[[147 110 124 112 120 122 113 133 131]
 [146 110 146  98 124 127 118 124 138]
 [117 136 128 113 127 135 117 110 129]
 [128 122 126 118 135 120 119 141 120]
 [142 138 124 130 127 134 140 118 118]
 [134 126 140 134 125 139 115 124 135]
 [132 130 131 129 132 138 116 117 131]
 [129 133 132 117 130 136 130 106 136]
 [145 131 130 125 121 135 126 115 131]
 [129 141 114 134 143 126 131 120 113]
 [113 125 138 129 119 127 133 134 138]
 [134 133 129 107 146 127 132 112 119]
 [123 139 123 141 142 132 130 134 112]
 [128 133 103 147 117 126 124 129 126]
 [112 132 136 134 131 131 137 128 131]
 [128 139 113 140 134 123 142 129 122]]
The entry just left of the smallest entry: 146
The bottom entry of the column that holds the smallest entry -> 140
The last entry, reading row by row is 122
The 2nd entry on the diagonal from the top-right corner is 124
Find the 1st entry on the main diagonal.
A: 147
The entry in the top-right corner -> 131
Find the 3rd entry from the end, reading row by row.
A: 142
The 3rd entry in reading order -> 124
Find the 2nd smallest entry.
A: 103
The entry directly below the smallest entry -> 113
Find the 2nd entry on the main diagonal.
A: 110
Find the bottom-left entry.
A: 128
Find the 5th entry in reading order.
A: 120
The smallest entry: 98
The smallest entry in the first row is 110
Find the entry just right of the smallest entry.
A: 124
Find the last entry of the smallest entry's row.
A: 138
The entry directly below 143 is 119
The 4th entry from the end, reading row by row: 123
The fourth entry, reading row by row: 112

grid = 131,136,154,144,108,148,138,137,134
The entry at the centre -> 108
The entry just right of 148 -> 138
The median entry -> 137
